Named turns come first, each shown by rows before and after it. Which turns, in which order, take the first row of each pair that follows to the second? Write the first one first, as in the answered first pair.
turn D:
|  7 |  2 | -3 |  2 | -3 |  3 | -4 |  4 |  0 | -5 |  5 |  2 |  2 | -9 | -1 | 14 |  6 | -3 | -7 |  7 | -2 |  0 | -3 | -1 | -3 |  7 | 13 |  4 | -2 |  1 |  7 | 17 | -1 | -8 |  6 |  7 |  0 |  1 | -2 | => |  9 |  3 | -5 |  6 | -2 |  2 | -3 |  4 | -1 | -6 |  5 |  2 |  2 | -9 |  2 | 14 |  5 | -4 | -8 |  5 | -5 |  1 | -4 | -1 | -3 |  3 | 13 |  2 | -5 |  1 |  4 | 17 | -1 | -8 |  5 |  7 | -4 |  0 | -5 |
|   0 |  -3 |  -2 |  -3 |  12 |  -2 |  12 |  10 |   0 | -10 |   2 |  -8 |  13 |  13 |   1 |  13 |  -1 |   1 |  15 |   9 |  -9 |  -4 |  -9 |  -1 |   4 |  13 |  -8 |   2 |   1 |  -2 |  10 |  -4 |  11 |  15 |   1 |   3 |  12 |   4 | -15 | => |   5 |  -4 |  -4 |   1 |  16 |  -6 |  13 |   9 |  -4 | -11 |   0 | -10 |  10 |  10 |   1 |  13 |  -2 |   1 |  11 |   7 | -12 |   1 | -13 |  -2 |   5 |   9 |  -8 |  -4 |  -2 |  -1 |   5 |  -5 |   8 |  15 |   1 |   5 |   9 |   1 | -17 |
| 14 |  3 |  0 |  6 |  8 |  2 |  2 | -9 | -7 | -6 |  3 | -6 | -3 | -3 |  0 |  5 |  3 | -2 |  0 | -1 | -7 |  9 | -4 | -9 | -4 | -1 |  4 |  7 |  5 | -4 | -1 | -9 | -7 | -1 | 11 |  5 | -9 | -8 | -1 | => |  11 |   6 |   0 |   5 |   6 |   4 |   1 | -11 |  -6 |  -6 |   2 |  -6 |  -4 |  -4 |   1 |   2 |   0 |  -1 |   0 |  -1 |  -7 |   8 |  -1 |  -8 |  -5 |  -4 |   4 |  10 |   5 |  -3 |  -1 | -10 |  -5 |  -2 |   6 |   5 | -11 |  -8 |   1 |
|  -1 |   0 |   1 |  -3 |  -1 |   0 |  -2 | -10 |  -4 |   2 |   4 |   0 |  -5 |   2 |   2 |   2 |   1 |  -2 |   0 |  -1 |  -2 |   6 |   2 |  -1 |  -1 |  -1 |   9 |   0 |   5 |  -3 |  -5 |  -4 |  -5 |  -4 |   3 |  -2 |  -5 |   1 |   7 | => | -4 |  0 |  1 | -4 | -2 |  2 | -1 | -9 | -2 |  2 |  5 |  0 | -3 |  4 |  3 |  0 |  1 | -2 |  0 |  0 | -2 |  5 |  4 |  0 | -1 |  0 |  8 | -1 |  5 | -2 | -3 | -5 | -3 | -5 |  3 | -2 | -5 |  3 |  8 |
turn R:
|  -6 |   3 |  14 | -10 |  -6 |   8 | -12 |  24 |  12 | -11 |  -9 |   7 |   3 |   9 |  -8 | -12 |   0 |  11 | -15 |  14 |   0 |   0 |   0 |  12 |  10 |  -3 |   6 | -13 |   6 |  12 |  -5 |   0 |  13 | -11 |  -7 | -14 |   5 |  -2 |  11 | => |   1 |  -1 |  12 |  -1 |   3 |   4 |  -9 |  19 |  16 | -15 |  -7 |   5 |  11 |  10 | -17 |   0 |  12 |   4 | -11 |  17 |   6 |  -9 |  -6 |   9 |   0 |  12 |   4 |   4 |  11 |  16 |   3 |   6 |  10 |  -6 |   9 | -10 |  12 | -11 |   8 |
| -12 |   6 |   1 |  -7 |  -1 |  10 |   6 |  -4 |  10 |   1 |  12 |   7 |   4 |   3 |   1 |   0 |   4 |  -9 |  11 |   2 |   6 | -18 |  14 |   4 |  -8 |   9 |  -2 |  38 |   9 |  -4 |  20 |   1 |   5 |  -2 |   0 |   7 |   5 |  -5 |   7 | => |   9 |   2 |  -2 |  13 |   5 |   4 |   9 |  -7 |   6 |  11 |  21 |   7 |   2 |  -2 |  11 |  14 |   3 | -19 |  -5 |   0 | -12 | -16 |   3 |   6 |  -1 |  -4 |  -3 |  21 |  -5 |  -1 |  14 |  16 |   6 |   3 |  -9 |  18 | -10 |  -4 |  -7 |
|  -6 |  10 |  -4 |  -6 |  -4 |  10 |   2 |   7 |   8 |   4 |   2 |  12 |  15 |   3 |  -1 |  -4 |   2 |  -3 |   5 |  -2 |   4 |  -5 |   9 |  -5 |  -5 |   3 | -12 |  26 |   0 |   7 |   8 |  13 |  10 |   4 |   9 |   4 |  10 |   4 |   0 | => |   7 |  11 |  -5 |   8 |   0 |   5 |   3 |   5 |   4 |   9 |   6 |  12 |  13 |   0 |   5 |   4 |   0 | -10 |  -4 |  -3 |  -6 |  -5 |   4 |  -5 |   0 |  -8 | -12 |  14 |  -8 |  10 |   3 |  23 |  10 |   7 |   3 |  13 |   2 |   4 |  -8 |
turn L:
|   4 |   6 |   3 |   4 |  -4 |   4 |  -8 |   4 |  18 |  -2 |  -5 |  -4 |  -1 | -11 |  -4 |   8 | -10 |  -6 |  -1 |  -4 |   5 |   7 |   2 |   0 |   4 |  -9 |  -8 |  11 |   6 |  -7 |   4 |  -6 |  -4 |  -6 | -10 |  -5 |  -4 |   5 |   6 | => |   6 |   5 |   2 |   6 |  -1 |   3 |  -8 |   3 |  14 |  -4 |  -5 |  -4 |  -1 | -11 |  -2 |   9 |  -9 |  -7 |   0 |  -4 |   3 |  10 |   1 |  -2 |   5 |  -9 |  -8 |  11 |   8 |  -6 |   2 |  -7 |  -5 |  -8 |  -9 |  -3 |  -5 |   3 |   7 |
|  3 |  5 | -1 |  1 | -1 |  0 | -1 |  0 |  0 |  6 |  4 |  9 | -4 | -3 |  4 |  2 | -3 | -2 | -7 |  0 | -4 | -2 | -1 |  2 |  3 | -6 |  2 | -6 | -2 |  5 |  0 |  6 |  2 |  4 | -4 |  5 | -5 |  0 | -5 | => |  6 |  3 | -2 |  3 |  5 | -3 | -1 | -6 | -4 | -3 |  3 |  6 | -2 | -4 |  2 |  1 |  1 | -4 | -5 | -4 | -2 |  3 | -4 | -1 | -2 | -5 |  3 | -2 | -2 |  3 | -6 |  1 | -2 |  1 |  4 |  7 | -3 | -7 | -1 |
|   3 |   2 |  -7 |  -1 | -20 |   4 |  -4 | -12 |  13 |  17 |   3 |  -6 |  -5 |   0 |  -5 |  10 |   9 |  -9 |  -6 |   8 |   1 |   4 |   0 |  12 |  -6 |  -3 |  -6 |   1 |  -9 |   7 |  -3 | -10 |  16 |  -5 |  -1 |   9 |   2 | -16 |  -7 | => |   7 |   0 |  -7 |   0 | -19 |   2 |  -4 | -13 |   8 |  14 |   2 |  -6 |  -6 |  -2 |  -3 |  11 |   9 |  -7 |  -7 |   9 |   1 |   7 |   0 |   9 |  -7 |  -6 |  -5 |   0 |  -8 |   5 |  -6 | -12 |  15 |  -6 |   0 |  11 |   0 | -19 |  -6 |
|  17 |   8 |  -3 |   1 |  12 |   7 |  17 |  -2 |   3 |   4 |  20 |   9 |   3 |  -4 |   8 |  -3 |  -1 | -14 |   0 |  -6 |  -6 |  -7 |  12 |   6 |   0 | -14 |  -5 |   1 |  -8 | -12 | -10 |   9 |   3 |   0 | -21 |  11 |   3 |  -9 |   3 | => |  18 |   7 |  -6 |   1 |  18 |   2 |  18 |  -7 |  -1 |  -6 |  16 |   6 |   4 |  -5 |   4 |  -3 |   5 | -15 |   4 |  -9 |  -3 |  -3 |   8 |   2 |  -7 |  -6 |  -1 |   8 |  -4 | -15 | -13 |   4 |   1 |  -2 |  -9 |  11 |   5 | -17 |   7 |

Each pair is two turns apart.
| -15 |   3 |   2 | -18 | -14 | -11 |  -6 |   6 | -12 | -10 |  -7 | -10 |   1 |   2 |  -8 | -12 | -12 |  19 |  14 |   0 |  12 |  13 |  18 |   3 |  -2 |  -5 |  10 | -16 |   4 |  -4 | -14 | -13 | -14 |  -7 |   0 |  -1 |   1 |   9 |   1 | => |   6 |  -5 |  -3 |   4 |   6 | -24 |  -1 |  -4 | -14 | -20 |  -3 | -16 |  12 |   1 | -17 |  10 |   8 |   5 |  13 |   1 |  12 |   7 |   2 |  -1 | -13 |  14 |   7 |   1 |   6 |  -1 | -14 |  -2 | -19 |  -1 |  23 |  11 |   6 |  -9 |  -5 | | R, D
| -10 |   2 |   1 |  -7 | -14 |  13 |   1 |  13 |   5 |  15 |   2 |   1 |  -2 |   3 |   5 |  -7 |  -8 |  -3 |  -7 |   7 |  -4 | -11 |   8 |   8 |   6 |  -8 |  -1 |  -5 |   1 |   4 |  11 |   1 |  11 |   1 | -17 |  -3 |  -2 |  11 |  -8 | => | -17 |   3 |   0 | -13 |  -5 |   8 |  -3 |  -1 |  -6 | -11 |  -5 |   0 |  -2 |   3 |  -2 | -18 |  -3 |   4 |   5 |  -2 |   6 |   2 |   9 |   0 |  -8 |   0 |   3 |  14 |  12 |  -6 |   0 | -18 |   4 | -14 |  -3 |  -6 |   4 |  -6 |  10 | | L, R
|   1 |   1 |   0 |   1 |  -8 |   6 |   1 |   5 |  -5 |   0 |   3 |   1 |  -5 |   0 |  -1 |   1 |  -6 |  -1 |  -1 |   1 | -10 |   5 |   7 |   2 |  -1 |  -7 |   2 | -10 |  -5 |   0 |  -4 |   1 |   1 |  -3 |  -1 |  -1 | -10 |   4 |  -8 | => |   0 |   0 |   0 |  -1 |  -2 |   1 |   1 |  -1 |  -9 | -12 |  -1 |   0 |  -3 |   1 |  -4 |  -1 |  -1 |   1 |   4 |  -1 |  -3 |  11 |   5 |  -1 |  -8 |   1 |   4 |  -1 |   0 |  -4 |  -7 |  -5 |  -3 |  -7 |   9 |  -1 |  -6 |  -5 |  -2 | | L, R
|   6 |  -7 |  -4 | -25 | -16 |   5 |   2 |   6 |   1 |   4 | -15 |  -2 |   2 |  -8 |  12 |   4 | -13 |   5 |   9 |  -1 |  -5 |   0 |  10 |  -6 |  20 | -23 |   2 | -20 |   4 |   0 |  -6 | -14 |   3 |  13 | -20 |  -6 |  10 |  10 |  -1 | => |  11 | -14 |  -7 | -22 |  -4 |  -3 |   6 |   1 |   7 |  -8 | -20 |  -6 |  17 |  -3 |  -5 |  15 |   7 |   3 |  20 |   2 |  10 |  -7 |  -1 | -12 |   6 |   7 |  -1 |   4 |  16 |  -1 |   2 | -13 |  -4 |  18 |   8 |  -7 |  25 |  -2 |   2 | | R, D
| -12 |   4 |  -3 |  -3 | -13 |   6 |   3 |   5 |  -9 |   3 |   8 |  11 | -11 |  -7 |  16 |  -7 | -15 |   6 |  -7 |  -4 | -12 |  11 |   9 |  -1 |  13 | -19 |  -5 | -14 |  -5 |  -2 | -15 | -16 |   2 | -16 | -22 |   0 | -19 |  -4 |   1 | => |  -4 |  -4 |  -7 |   6 |   8 |  -8 |   6 | -12 | -16 | -21 |   3 |   5 |  -1 |  -6 |   0 |   4 |   6 |   0 |   3 |  -7 |   1 |  15 |  -3 |  -9 |  -6 |   7 |  -6 |  15 |   8 |  -5 | -19 | -20 |  -9 | -18 |  10 |   4 |  -8 | -28 |   9 | | L, R
